In the data rows, zero lies at 4.5, halfway between 4 and 5.
Here are some rows, each followed by its group. Groups can overlap.
[8 7 7 5 7 5 4 5 4 4 4 3 2 3 3 5 1 4 6 5 5 5 3 2 5 3 2 5 4 5 4 3 5 7 5 3 3
 5 6 6 6 5 3 7 5 4 4] d
[4 5 4 5 7 6 6 5 6 5 3 3 5 4 4 3 4 2 3 2 5 4 6 4 6 5 5 4 3 4 5 4 6 5 5 4 5
 3 6 6 6 5 4 4 7 7 6] e
[7 5 5 4 4 4 4 4 2 3 6 4 6 6 6 6 6 4 2 4 6 4 4 4 6 6 4 6 7 5 5 5 3 6 5 4 5
 6 6 5 6 5 3 3 4 4 4] f
[5 4 4 3 3 4 4 3 4 6 5 4 7 7 6 6 7 5 4 3 7 7 6 5 5 7 6 7 5 3 3 3 5 7 6 7 6
 4 3 4 4 7 5 4 3 2 2] g
[6 7 6 6 5 5 4 7 2 5 4 3 6 5 4 2 1 3 2 2 4 4 4 4 3 4 4 3 2 4 7 6 5 4 4 4 3
 5 5 5 5 4 3 7 6 5 7] e
[4 3 5 4 2 3 3 7 4 4 6 6 3 4 3 8 4 4 3 4 1 6 5 6 2 5 6 7 4 3 2 2 7 7 7 5 6
 5 6 6 6 5 4 4 4 5 4] h
[6 6 5 4 5 5 6 5 6 5 4 4 3 4 2 4 4 5 7 6 5 3 2 2 5 5 4 3 5 4 4 5 5 3 2 1 5
 5 5 7 4 5 4 5 5 3 3] d
[5 3 5 3 4 3 4 4 4 5 4 4 5 3 3 7 4 2 1 1 5 6 5 6 5 3 7 6 4 3 3 4 7 6 6 6 7
 6 4 4 6 5 4 4 6 7 6] e
[6 7 5 4 6 5 4 4 5 4 5 4 3 4 5 7 5 3 2 1 5 4 6 6 7 5 5 5 3 5 5 4 6 6 5 5 7
 6 4 6 6 5 4 4 6 5 7] e
[6 4 3 4 6 6 5 4 5 6 6 4 6 5 4 2 6 5 5 6 5 5 4 3 7 6 4 4 5 5 5 4 5 4 4 3 5
 5 4 6 5 5 3 1 6 5 5] f
[7 7 6 5 5 6 6 6 5 5 5 4 2 3 3 4 3 7 5 3 4 3 5 4 7 6 4 3 3 5 4 3 6 5 4 3 6
 6 4 6 5 4 3 2 5 5 4] d
[7 6 7 6 5 5 5 4 2 3 7 6 4 3 4 4 5 5 5 6 5 3 2 2 5 3 4 4 5 7 6 5 3 4 4 4 7
 8 7 5 5 5 3 2 4 5 4] f
[6 7 6 7 4 2 6 5 2 2 7 6 2 1 5 3 5 5 6 5 3 6 4 3 6 5 4 5 5 4 5 4 6 5 5 5 8
 9 8 6 5 4 4 5 3 4 3] f
[5 5 4 4 5 4 3 2 3 4 6 5 7 7 6 5 8 6 5 5 7 5 4 3 3 5 5 7 6 4 5 5 3 5 4 7 5
 3 2 4 3 5 5 4 2 2 2] g
[5 5 5 6 5 7 5 4 4 5 5 4 7 6 6 5 6 4 4 5 6 7 5 5 5 4 6 5 3 5 4 4 4 3 3 3 4
 5 6 5 3 4 4 3 3 4 5] i
[5 5 5 4 6 6 5 4 5 4 6 4 5 5 4 2 7 6 6 5 4 4 4 3 6 4 3 4 7 6 6 5 3 4 3 4 8
 6 4 5 7 6 3 2 6 5 3] f
[8 9 7 6 5 5 5 3 3 2 4 9 3 2 0 6 6 6 8 6 4 1 2 2 7 5 4 3 3 4 4 3 6 4 4 2 9
 7 4 6 2 3 5 5 0 1 0] d
[6 5 4 3 5 4 2 1 6 6 4 6 7 7 6 3 5 4 5 4 5 4 2 1 5 5 4 4 5 5 5 4 4 5 6 5 3
 4 5 4 6 5 4 6 4 2 3] j
[6 5 5 5 6 5 5 4 6 6 4 2 3 4 6 6 4 1 3 2 5 4 5 6 4 4 5 4 4 5 5 5 6 5 5 3 5
 4 5 4 7 6 4 3 8 7 6] e
[6 4 4 3 2 3 4 5 3 5 3 2 2 3 2 7 4 4 9 7 0 5 4 5 6 4 3 2 5 3 3 4 5 5 4 2 4
 5 3 4 6 7 6 7 2 2 5] d
[5 6 5 3 6 5 3 6 5 4 4 4 6 6 6 5 3 3 3 3 6 5 5 4 3 4 3 3 3 5 5 6 4 4 3 3 4
 4 5 5 4 4 4 5 6 6 6] k
[6 4 5 3 6 5 5 4 8 7 5 4 4 4 3 5 4 5 6 5 4 3 1 5 6 4 4 3 5 3 4 3 6 6 5 5 6
 4 2 6 4 7 5 4 5 4 3] d
[5 6 4 4 6 6 7 7 5 5 5 4 5 4 3 4 5 5 4 4 5 4 3 3 5 5 4 3 5 5 6 6 5 3 2 5 5
 4 2 4 7 5 4 4 7 6 5] k
[6 5 5 5 6 4 4 3 6 5 3 4 7 8 8 7 4 3 5 4 5 3 5 4 4 4 4 5 5 4 6 7 2 4 5 3 4
 3 1 4 5 5 6 6 4 4 4] j
[4 7 7 5 4 2 2 0 4 3 3 3 7 6 6 5 5 5 4 3 6 7 7 5 3 5 6 6 5 4 4 6 4 7 6 5 3
 3 2 5 8 7 6 5 4 2 2] j
[8 7 7 7 6 6 4 5 2 3 7 9 0 1 4 3 7 5 6 7 4 3 3 3 6 7 5 4 5 4 4 3 6 5 4 6 6
 7 8 6 2 1 6 5 4 3 5] f
[4 5 9 8 5 5 4 5 5 4 6 5 4 5 4 2 3 4 6 7 3 6 5 6 7 7 6 4 3 2 2 1 5 4 5 4 4
 5 6 4 4 3 4 3 2 3 5] k
[2 2 1 5 0 0 0 4 5 5 3 2 2 5 5 7 6 4 3 4 6 4 4 3 2 3 6 7 3 4 4 4 6 6 8 9 3
 4 5 3 7 6 4 5 3 2 5] h
[4 5 5 5 4 5 5 3 4 6 5 4 4 6 6 3 6 5 5 4 6 7 6 6 5 6 5 6 5 5 5 4 5 4 3 5 6
 5 4 5 3 4 6 5 3 5 5] g
[6 5 3 5 5 5 4 2 4 6 4 3 5 6 6 9 4 4 4 6 4 7 6 9 3 9 8 9 0 3 3 4 7 8 6 7 5
 4 2 3 5 4 3 7 4 3 2] g
[3 6 5 8 4 6 6 7 0 8 7 4 4 3 4 2 4 5 5 3 5 5 4 5 8 7 5 5 1 1 1 2 4 4 4 6 4
 7 6 6 4 3 4 6 4 4 6] d
[5 4 4 4 6 5 4 4 6 4 5 4 7 6 4 3 4 5 6 5 6 5 3 3 4 4 4 4 5 5 4 5 4 4 3 4 5
 3 5 3 4 5 5 4 6 4 3] k
[3 4 4 6 3 5 7 7 6 6 5 4 4 2 9 6 4 8 7 6 3 1 2 8 1 1 0 2 8 9 9 8 3 1 0 2 2
 3 7 5 4 5 4 3 5 4 4] d
[7 5 4 6 7 6 5 2 6 5 5 4 5 6 5 4 5 3 5 5 4 4 3 3 5 4 4 3 6 5 5 6 3 4 4 2 5
 5 5 2 6 5 5 5 6 6 6] j
[4 7 7 9 5 3 4 5 4 3 2 6 5 4 9 6 5 3 6 5 1 0 4 3 5 4 6 4 3 2 5 6 2 3 7 7 2
 2 2 5 1 5 4 9 2 2 1] j
[4 7 9 7 6 5 4 7 4 5 3 6 5 4 4 2 2 2 5 7 2 7 6 5 5 5 6 5 2 2 2 4 5 3 6 5 6
 5 5 6 2 2 2 2 4 3 5] k
[6 4 4 5 6 5 4 3 5 5 4 4 5 5 4 3 6 5 5 5 6 4 3 2 6 4 4 4 3 3 4 4 5 4 3 3 4
 7 5 4 6 5 4 2 4 3 3] j
[5 4 7 8 4 5 5 8 3 3 7 7 2 2 4 4 5 2 6 6 2 7 7 6 7 8 7 9 2 2 1 2 7 8 7 7 4
 7 9 8 0 1 2 8 0 4 5] f
[5 4 2 3 4 2 2 2 4 3 3 2 5 6 4 3 6 7 6 5 4 4 3 8 2 3 3 4 7 7 6 6 4 4 4 3 2
 2 6 5 7 5 5 7 3 3 4] h
[4 4 2 2 4 5 4 4 4 5 4 3 7 6 5 3 7 5 5 4 6 6 5 8 5 3 5 5 6 5 4 4 5 3 2 5 4
 4 3 5 3 3 5 6 6 4 4] i
[2 1 0 0 1 1 3 4 0 4 3 4 2 6 6 5 6 4 4 4 3 6 5 5 1 2 4 4 4 6 6 5 4 5 5 5 3
 4 2 2 3 3 4 8 6 7 7] h
[6 5 7 6 3 4 5 5 7 6 5 3 4 4 5 3 6 4 3 4 4 4 6 6 6 8 8 7 3 1 1 1 8 7 8 6 6
 5 4 3 6 4 5 4 2 5 5] g
[6 5 5 4 6 5 5 3 5 4 5 3 5 5 4 4 5 4 3 3 5 4 4 3 4 4 2 2 5 7 7 6 4 4 4 4 5
 4 3 6 6 5 5 4 5 4 5] f
[6 6 6 6 6 5 6 4 2 3 4 8 4 2 4 4 7 5 5 5 4 5 4 2 5 5 3 2 6 6 6 5 4 4 4 5 4
 7 5 6 5 6 5 3 5 3 4] f
[2 6 5 4 3 4 5 4 5 4 5 5 6 6 7 9 5 3 2 2 6 7 6 9 6 7 5 7 3 2 3 3 7 6 6 5 4
 5 5 4 4 6 5 6 6 5 5] i
[5 3 3 5 4 6 5 4 5 6 4 5 6 5 5 3 5 4 4 4 7 6 4 3 6 6 4 5 5 3 4 3 5 4 4 2 6
 6 4 5 4 5 3 2 5 5 6] i
[5 4 3 1 4 4 4 2 6 5 5 3 5 5 6 5 1 6 7 6 5 4 5 4 3 4 3 2 5 5 7 6 1 4 3 4 3
 3 5 3 4 3 6 4 6 6 6] k
[7 7 7 5 3 2 6 4 5 4 3 4 2 0 6 5 0 5 7 9 4 2 4 4 2 2 2 3 3 6 7 6 4 2 0 0 3
 5 7 5 3 3 6 7 3 3 4] d
[2 1 4 7 4 5 6 5 6 4 4 6 2 1 3 2 5 4 5 5 7 5 5 4 5 4 6 5 4 3 3 3 4 2 5 7 2
 6 5 5 4 4 2 2 4 3 5] k
[6 5 4 3 4 4 5 3 7 5 5 3 5 5 3 3 4 5 4 3 6 4 3 3 6 6 4 3 5 4 4 3 5 7 5 4 7
 5 3 4 5 6 4 5 5 5 4] d
[3 4 4 3 4 4 3 7 5 3 2 5 6 6 6 5 2 5 5 8 5 6 8 6 4 2 3 3 6 4 5 5 3 2 2 6 0
 2 5 4 1 4 5 5 4 2 2] k
[5 3 3 4 4 4 3 3 6 6 4 4 6 5 4 6 3 2 1 2 6 4 6 4 2 0 6 5 7 6 6 6 2 6 5 5 6
 4 3 4 6 5 4 4 6 7 8] h
[6 6 5 5 7 6 5 6 5 4 1 3 7 6 5 3 2 4 5 6 5 5 3 2 2 3 4 4 4 6 5 6 5 3 2 4 2
 2 5 5 4 3 3 7 6 4 4] e
[6 5 5 7 6 7 6 4 7 6 6 7 4 3 4 4 7 9 7 9 4 1 3 2 7 7 6 5 5 4 4 3 6 4 3 3 7
 6 4 6 1 3 2 1 4 4 4] d
[4 5 4 6 6 7 6 5 4 3 5 7 3 3 2 4 7 6 8 8 2 5 3 2 4 5 4 4 7 6 6 6 3 2 1 4 7
 5 4 4 3 1 4 3 4 4 3] f
[2 4 4 6 5 6 7 7 7 6 6 4 4 4 4 4 2 5 4 4 6 4 4 3 5 3 3 2 6 7 7 6 3 1 1 3 4
 5 5 3 5 4 4 4 7 6 7] e
[5 8 6 6 7 7 5 5 3 5 6 3 5 4 4 3 3 4 3 2 3 4 5 4 5 7 5 4 2 3 4 3 6 5 4 5 4
 6 6 6 4 5 3 4 5 6 5] e
[4 2 2 3 3 2 3 1 4 3 2 3 5 5 5 4 4 3 2 4 4 4 4 6 3 6 4 3 6 5 5 4 6 5 4 6 0
 0 4 5 9 8 5 5 5 5 5] h
[3 3 3 6 4 4 7 6 6 5 5 3 2 5 3 6 3 6 5 4 3 4 3 3 2 1 0 2 3 7 9 8 0 3 4 4 4
 3 3 7 4 3 6 6 4 5 5] f
[7 6 6 5 5 4 4 4 5 5 4 4 5 6 5 5 5 3 4 4 4 6 5 6 4 7 8 6 4 2 2 2 6 6 7 5 5
 5 4 3 5 4 3 5 4 3 5] g
[1 3 5 4 4 5 7 6 6 5 5 3 4 5 6 4 5 8 8 7 1 2 1 6 3 2 1 2 7 9 9 8 0 1 2 3 2
 5 5 4 4 4 5 4 5 3 4] f
[4 3 3 4 5 4 6 4 6 5 4 3 5 4 5 6 4 5 5 4 3 4 3 4 3 4 3 2 7 8 7 6 2 4 3 3 6
 5 2 4 5 4 7 4 7 6 5] h
[4 4 6 4 6 6 5 5 6 5 3 3 5 5 5 3 3 3 3 2 6 4 4 3 5 5 3 2 2 5 6 6 6 5 3 3 4
 4 3 4 5 5 4 4 6 6 7] e
[1 3 3 3 4 4 4 4 3 5 3 7 7 7 6 6 4 3 6 7 6 5 5 4 4 3 5 6 4 4 4 6 3 3 4 8 3
 3 6 4 1 3 3 1 4 3 4] k
[5 4 4 3 2 3 6 4 2 4 4 4 3 3 6 4 6 5 5 5 1 3 8 7 7 5 4 4 3 2 3 2 7 6 6 4 5
 3 4 2 8 6 4 6 3 3 4] h
[7 6 6 5 4 5 3 1 4 5 4 6 4 2 4 2 3 6 5 6 4 4 3 3 4 5 4 3 6 5 5 4 5 5 5 3 5
 6 4 4 3 3 5 6 3 3 1] d
[7 6 4 5 4 6 6 7 5 4 3 5 3 4 3 5 4 3 8 8 5 5 3 6 4 3 2 6 6 6 6 6 3 3 3 3 2
 6 4 5 6 5 8 6 4 4 3] d
[7 5 4 4 6 5 5 6 3 3 5 6 3 2 2 4 4 7 6 6 4 4 4 4 2 4 3 3 5 5 5 4 4 2 4 4 5
 3 2 6 5 7 5 3 4 3 3] d
[6 6 5 3 5 4 5 7 5 5 5 3 3 1 3 6 4 6 9 8 2 3 5 6 3 4 3 4 5 5 6 4 3 4 3 3 3
 3 5 4 4 6 6 5 5 4 4] d
[7 6 5 4 4 4 4 5 4 5 4 5 3 2 1 6 4 5 9 7 2 4 3 4 5 5 3 3 5 4 3 4 5 4 4 1 6
 4 3 4 5 7 5 5 2 4 3] d
[5 5 3 2 4 4 5 3 6 4 4 4 5 6 5 4 5 5 5 4 5 5 4 2 5 3 2 3 6 6 5 5 3 4 3 4 6
 4 3 5 5 6 5 3 5 5 3] k
[5 5 4 6 6 4 5 5 5 5 4 3 4 5 6 5 4 4 3 3 3 3 4 3 3 3 4 4 4 6 7 7 4 3 4 2 5
 5 4 3 4 6 4 7 5 4 4] j
[5 4 2 3 4 5 5 4 7 5 3 4 6 6 5 3 5 5 4 3 6 5 4 3 6 5 4 4 4 5 4 4 5 5 5 3 6
 5 3 4 5 6 5 3 6 5 5] i
[1 2 1 1 1 2 3 5 1 6 4 7 2 5 3 4 7 5 5 3 3 5 6 6 4 5 8 7 4 3 2 2 7 8 6 5 5
 5 4 3 4 3 4 2 4 7 6] h
[3 1 3 6 3 3 2 2 4 2 4 6 7 7 6 6 6 5 7 5 6 7 6 9 5 5 3 5 6 4 3 5 3 3 3 1 1
 5 4 5 3 3 5 8 6 6 5] i
[6 6 5 5 5 4 4 2 6 5 5 2 6 6 5 5 6 4 3 5 4 4 6 4 5 6 6 7 5 4 3 3 3 7 6 7 5
 5 5 3 5 4 2 6 3 3 6] g
[6 5 4 5 5 4 3 5 4 6 5 3 6 6 6 3 6 6 4 3 5 5 4 6 6 5 3 3 6 5 4 5 5 5 4 3 5
 3 5 4 6 6 6 5 5 5 4] i
[5 4 2 5 5 4 5 2 7 6 3 1 5 5 4 6 3 4 6 6 3 6 4 4 3 3 3 3 5 6 7 6 2 3 4 2 4
 2 2 5 5 4 9 7 5 4 5] g
[5 5 5 4 3 2 2 3 6 4 4 4 7 6 5 4 6 5 4 3 5 5 4 3 5 4 5 6 5 4 3 5 4 5 6 5 5
 6 4 3 4 5 4 4 4 3 3] j
[5 6 5 3 7 5 3 3 2 6 4 4 6 7 5 5 7 5 4 6 7 6 5 4 3 7 5 7 4 5 5 4 3 5 5 8 3
 3 1 5 5 5 6 5 2 3 3] g
[7 5 5 5 6 6 5 4 2 1 6 7 2 1 2 5 7 5 7 6 4 5 5 4 3 5 3 4 7 6 4 4 3 3 5 6 7
 6 5 7 3 4 3 5 3 3 2] f
[6 5 4 4 4 4 3 6 7 5 4 4 7 6 7 4 4 6 5 6 6 5 5 6 4 4 3 2 5 8 7 6 3 3 5 4 1
 5 4 4 5 3 7 5 7 5 5] k
[6 6 5 6 6 5 4 3 8 7 6 4 6 7 8 6 3 7 6 7 3 3 3 2 3 4 4 3 5 4 6 8 1 3 3 4 4
 3 2 7 4 4 3 9 5 3 5] j
[5 4 3 4 6 5 4 2 7 6 4 2 5 6 5 4 4 5 3 4 6 4 3 3 4 4 4 2 4 6 7 5 3 5 4 3 6
 4 2 3 6 5 6 5 5 4 5] j
[4 3 3 4 4 5 5 3 3 5 7 6 6 7 7 7 4 3 3 4 7 6 5 5 6 5 4 3 3 4 3 4 3 4 4 4 3
 6 5 4 5 5 4 5 6 7 8] i
[1 2 2 4 1 5 5 4 2 3 7 7 6 5 4 4 5 4 4 6 6 7 5 5 7 5 5 5 3 4 3 3 4 5 4 3 5
 4 5 5 2 1 5 3 5 6 9] i
[4 2 5 6 7 6 6 4 7 6 4 2 6 7 5 3 3 4 5 4 5 5 5 3 3 5 3 4 5 7 6 6 5 3 3 3 6
 4 4 5 5 4 6 4 5 6 5] e
[4 4 3 5 5 3 4 8 5 5 3 1 4 3 5 6 0 4 4 4 4 3 2 6 3 1 1 4 3 8 7 8 4 2 3 4 3
 2 1 7 3 3 8 6 6 5 5] d
[6 4 2 5 4 5 6 5 6 5 5 3 5 5 5 6 5 7 6 5 3 4 2 5 3 1 2 3 6 7 6 6 3 3 3 4 2
 4 2 5 4 3 6 7 3 3 2] d
[5 4 4 2 5 4 5 4 7 5 4 4 5 6 6 5 4 5 5 4 5 5 4 3 5 3 2 3 6 7 6 6 3 5 4 2 5
 5 3 4 5 4 6 5 6 6 5] k
Group j spreads out most along one direction. Which 3 other groups' directions of most spread are closest to that one, closest first?
i k d
Which 2 groups are nearest to each row below, nearest first, going by the distance to the centre of the group?
[6 6 8 7 5 4 4 5 4 2 6 5 4 4 3 4 4 6 8 6 5 6 4 4 5 4 5 3 5 3 3 2 4 6 5 6 5
 3 5 5 3 7 5 4 2 1 2] d f
[7 6 6 5 6 5 6 4 4 4 6 5 4 4 4 4 5 7 5 5 5 3 3 2 5 3 3 3 6 6 5 4 6 4 3 3 6
 6 5 5 4 5 4 4 4 3 2] f d
Which 3 other groups have their centres nearest to the centre of group d, nearest first?
f k j
Which 3 groups are nearest to each row below, nearest first, going by the distance to the centre of the group?
[6 4 4 2 6 5 4 2 5 6 5 3 6 6 5 5 6 5 4 4 6 5 5 4 3 6 5 6 5 5 4 5 3 6 6 7 5
 3 2 4 5 5 5 7 5 4 3] g j h
[6 5 4 3 4 3 2 0 6 5 3 1 7 6 8 6 4 3 3 4 7 5 3 3 3 6 4 4 5 5 4 6 4 5 7 6 5
 3 3 3 6 5 5 7 6 5 4] j g h
[5 5 5 7 5 6 7 5 4 7 5 4 5 4 4 2 5 6 5 4 6 5 4 3 8 7 5 4 3 3 2 2 6 5 5 3 6
 6 5 5 4 4 3 4 4 5 6] i e f
Which 2 groups are nearest to each row below, nearest first, going by the distance to the group's nearest row?
[5 4 3 4 5 5 4 6 5 5 4 2 6 6 6 3 2 2 5 4 5 5 4 4 3 3 2 3 5 6 6 5 3 5 4 4 1
 6 5 4 5 4 6 8 5 5 5] k j
[6 4 7 5 5 3 6 6 6 5 3 4 4 3 2 5 4 3 4 2 1 7 5 8 5 6 7 6 2 0 2 1 7 7 7 7 5
 5 6 5 4 5 4 3 5 5 5] g h
[3 3 4 6 4 4 5 4 5 4 6 4 5 3 3 4 7 5 5 5 5 5 6 6 4 6 5 7 8 6 5 4 3 3 3 5 6
 5 6 5 4 5 5 4 4 4 6] g i
[5 5 4 3 5 6 4 3 6 6 5 3 7 7 5 5 7 6 5 5 7 5 4 3 5 6 5 5 6 5 4 4 4 5 5 5 6
 4 2 4 5 5 6 6 5 4 3] k i
[5 7 5 6 6 5 4 3 4 3 4 5 7 6 5 3 7 6 4 4 5 5 3 3 6 5 4 4 4 4 3 4 6 5 4 2 3
 6 5 4 5 6 4 2 4 4 4] j i
[6 5 4 4 5 6 7 6 2 5 5 5 6 6 5 6 5 4 3 4 5 4 5 3 4 6 5 4 6 4 7 6 3 3 6 5 5
 3 2 1 4 5 4 4 4 6 5] k j
[3 4 4 5 2 4 4 5 5 4 3 7 7 6 5 5 5 3 3 5 5 6 5 5 5 6 6 4 3 3 3 4 4 5 6 4 3
 7 5 3 3 3 3 3 6 6 5] i j
Group h spreads out most along one direction. Which 3 other groups' directions of most spread are closest to that one, closest first?
g f k
Which 3 groups are nearest to each row below, nearest first, going by the average distance to the group's rows?
[1 2 4 3 1 4 4 6 2 2 6 5 0 0 3 3 6 5 4 3 7 6 5 3 2 4 4 6 5 4 3 3 4 4 4 6 2
 6 5 5 1 5 5 5 4 2 5] i k h
[4 3 2 2 2 3 4 4 4 5 2 5 3 5 5 4 6 5 4 2 6 4 5 4 4 4 6 5 4 4 4 3 6 6 6 4 6
 5 4 4 5 4 3 2 5 6 5] i h e
[6 6 8 7 7 6 4 8 6 6 6 5 6 5 4 2 2 4 3 4 4 5 5 4 6 5 5 4 2 4 3 2 6 5 4 3 7
 5 5 5 5 4 2 5 5 4 3] e k i
Which 3 other groups have their centres nearest to the centre of group k, nearest first?
i j e
Which 3 other groups have their centres nearest to the centre of group f, nearest first?
d k j
Which 3 other groups have their centres nearest to the centre of group e, nearest first?
k i j
Which 3 groups are nearest to each row below, nearest first, going by the distance to the group's nearest row?
[5 4 5 5 4 5 5 7 4 6 6 5 5 5 4 5 3 4 4 5 1 7 7 7 9 7 7 8 2 2 1 0 8 7 6 5 4
 6 8 6 4 3 2 3 2 2 6] k g f
[5 4 5 4 4 5 4 3 5 3 5 6 4 3 4 4 4 5 6 5 2 6 4 5 4 3 3 2 7 7 6 6 3 3 3 4 6
 5 4 6 6 5 4 3 5 5 4] k f h
[4 5 4 3 2 4 3 3 6 4 3 4 7 5 7 8 6 4 3 3 9 7 6 6 5 6 5 7 4 3 4 3 5 6 6 5 6
 4 4 3 4 6 5 6 3 6 5] i g j
[4 5 3 4 6 4 5 6 6 5 5 3 6 6 5 4 3 3 4 4 6 5 4 2 3 5 4 4 3 5 4 5 5 4 4 5 3
 4 2 3 5 5 5 6 6 5 6] k e i
[5 4 5 6 6 5 4 5 5 3 6 4 4 4 3 8 4 5 5 6 2 3 5 4 4 6 5 7 5 6 5 5 4 6 5 8 7
 5 3 3 3 4 6 4 4 5 4] g k j
[1 4 8 7 4 4 5 4 2 6 5 5 5 6 5 2 5 6 5 7 8 7 6 5 7 6 5 7 3 3 2 1 4 5 7 5 4
 6 5 4 1 1 3 6 2 4 3] k g d
[6 5 7 6 4 3 4 3 3 6 5 3 8 6 5 4 3 3 3 2 6 6 5 8 4 5 4 4 5 5 3 3 4 4 3 3 0
 7 6 5 7 7 6 7 7 6 5] i k e
[3 4 4 3 4 4 4 5 6 5 3 5 6 5 4 4 1 4 9 7 6 6 4 5 5 4 2 3 4 3 5 4 4 3 1 6 2
 1 5 4 2 5 5 3 2 1 3] k d e
Group k spreads out most along one direction. Which 3 other groups' directions of most spread are closest to that one, closest first?
f h g
Which 2 groups are nearest to each row below, nearest first, going by the average distance to the group's rows?
[5 4 2 2 4 3 3 3 3 8 6 5 3 3 6 4 6 4 5 4 6 5 4 3 6 5 6 4 3 4 5 4 7 6 4 7 5
 5 5 5 5 4 5 4 7 6 7] i e
[6 6 6 5 4 3 3 4 5 5 6 4 5 5 5 4 4 5 5 4 7 5 5 4 2 6 5 4 6 4 4 3 3 6 4 7 4
 2 3 5 6 5 7 7 5 3 3] g j
Which 3 other groups have their centres nearest to the centre of group g, nearest first?
j i k
